[[.46, -.08, .27, -.35, .18, -.71, .62, -.69, .60, -.47, .60],
[.06, -.29, -.08, .23, .47, -.10, .07, -.23, .02, -.40, .02]]
->
[[.06, -.29, -.08, .23, .47, -.10, .07, -.23, .02, -.40, .02],
[.46, -.08, .27, -.35, .18, -.71, .62, -.69, .60, -.47, .60]]

[[-.17, .30, -.43, -.05, -.22],
[-.04, .44, -.16, -.29, -.42],
[.14, -.36, .37, .13, .29],
[-.11, -.37, -.21, .40, .43],
[-.24, -.53, -.50, .65, .65]]
->
[[-.24, -.53, -.50, .65, .65],
[-.17, .30, -.43, -.05, -.22],
[-.11, -.37, -.21, .40, .43],
[-.04, .44, -.16, -.29, -.42],
[.14, -.36, .37, .13, .29]]

[[.36, -.41, -.22, -.11, -.53, .15, -.51, .57, .76, -.60, -.60],
[-.68, .19, -.67, -.04, -.05, .37, -.75, -.61, -.43, .14, -.34],
[-.60, -.09, -.38, .37, -.06, .56, -.46, -.54, -.54, .01, -.34],
[-.51, -.33, -.37, -.08, -.31, .35, -.66, -.49, .21, -.53, -.55],
[.58, -.35, .58, .37, -.21, -.03, .74, .63, -.29, -.30, .50],
[.37, .60, .13, -.62, .44, -.77, .53, .24, .33, .43, .77]]
->
[[-.68, .19, -.67, -.04, -.05, .37, -.75, -.61, -.43, .14, -.34],
[-.60, -.09, -.38, .37, -.06, .56, -.46, -.54, -.54, .01, -.34],
[-.51, -.33, -.37, -.08, -.31, .35, -.66, -.49, .21, -.53, -.55],
[.36, -.41, -.22, -.11, -.53, .15, -.51, .57, .76, -.60, -.60],
[.37, .60, .13, -.62, .44, -.77, .53, .24, .33, .43, .77],
[.58, -.35, .58, .37, -.21, -.03, .74, .63, -.29, -.30, .50]]

[[.33, -.10, .63, .14, -.46, -.46, .25, .01, -.28, .34, .06, -.10, -.43, .55],
[.09, -.01, .59, -.10, -.21, -.31, .15, .34, .03, .05, .27, -.14, .20, -.11]]
->
[[.09, -.01, .59, -.10, -.21, -.31, .15, .34, .03, .05, .27, -.14, .20, -.11],
[.33, -.10, .63, .14, -.46, -.46, .25, .01, -.28, .34, .06, -.10, -.43, .55]]

[[-.43, .09, -.54, -.37, .13, -.40, .55, .46, -.64, -.40],
[.11, -.07, .19, .04, .17, .12, -.09, .12, .16, -.02],
[-.29, .34, -.22, -.36, .10, -.47, .17, .28, -.32, -.32],
[.35, -.32, .45, .38, .18, .32, -.31, -.38, .43, .54],
[-.38, .37, -.30, -.27, .00, -.38, .46, .43, -.40, -.24],
[.41, -.59, .56, .46, -.18, .54, -.68, -.48, .48, .55],
[-.46, .51, -.56, -.63, -.06, -.44, .28, .61, -.53, -.58]]
->
[[-.46, .51, -.56, -.63, -.06, -.44, .28, .61, -.53, -.58],
[-.43, .09, -.54, -.37, .13, -.40, .55, .46, -.64, -.40],
[-.38, .37, -.30, -.27, .00, -.38, .46, .43, -.40, -.24],
[-.29, .34, -.22, -.36, .10, -.47, .17, .28, -.32, -.32],
[.11, -.07, .19, .04, .17, .12, -.09, .12, .16, -.02],
[.35, -.32, .45, .38, .18, .32, -.31, -.38, .43, .54],
[.41, -.59, .56, .46, -.18, .54, -.68, -.48, .48, .55]]

[[-.82, .80, -.26, .58, -.41, .08, .41, -.24, -.31, .34],
[.59, -.41, .49, -.35, .25, .04, -.28, -.21, .23, -.45],
[-.66, .77, -.09, .55, -.35, .08, .46, -.43, -.27, .13],
[-.11, -.11, .03, -.40, .43, .31, .40, -.16, -.62, -.27],
[-.04, -.20, .20, -.54, .44, .40, .07, -.17, -.44, -.21]]
->
[[-.82, .80, -.26, .58, -.41, .08, .41, -.24, -.31, .34],
[-.66, .77, -.09, .55, -.35, .08, .46, -.43, -.27, .13],
[-.11, -.11, .03, -.40, .43, .31, .40, -.16, -.62, -.27],
[-.04, -.20, .20, -.54, .44, .40, .07, -.17, -.44, -.21],
[.59, -.41, .49, -.35, .25, .04, -.28, -.21, .23, -.45]]
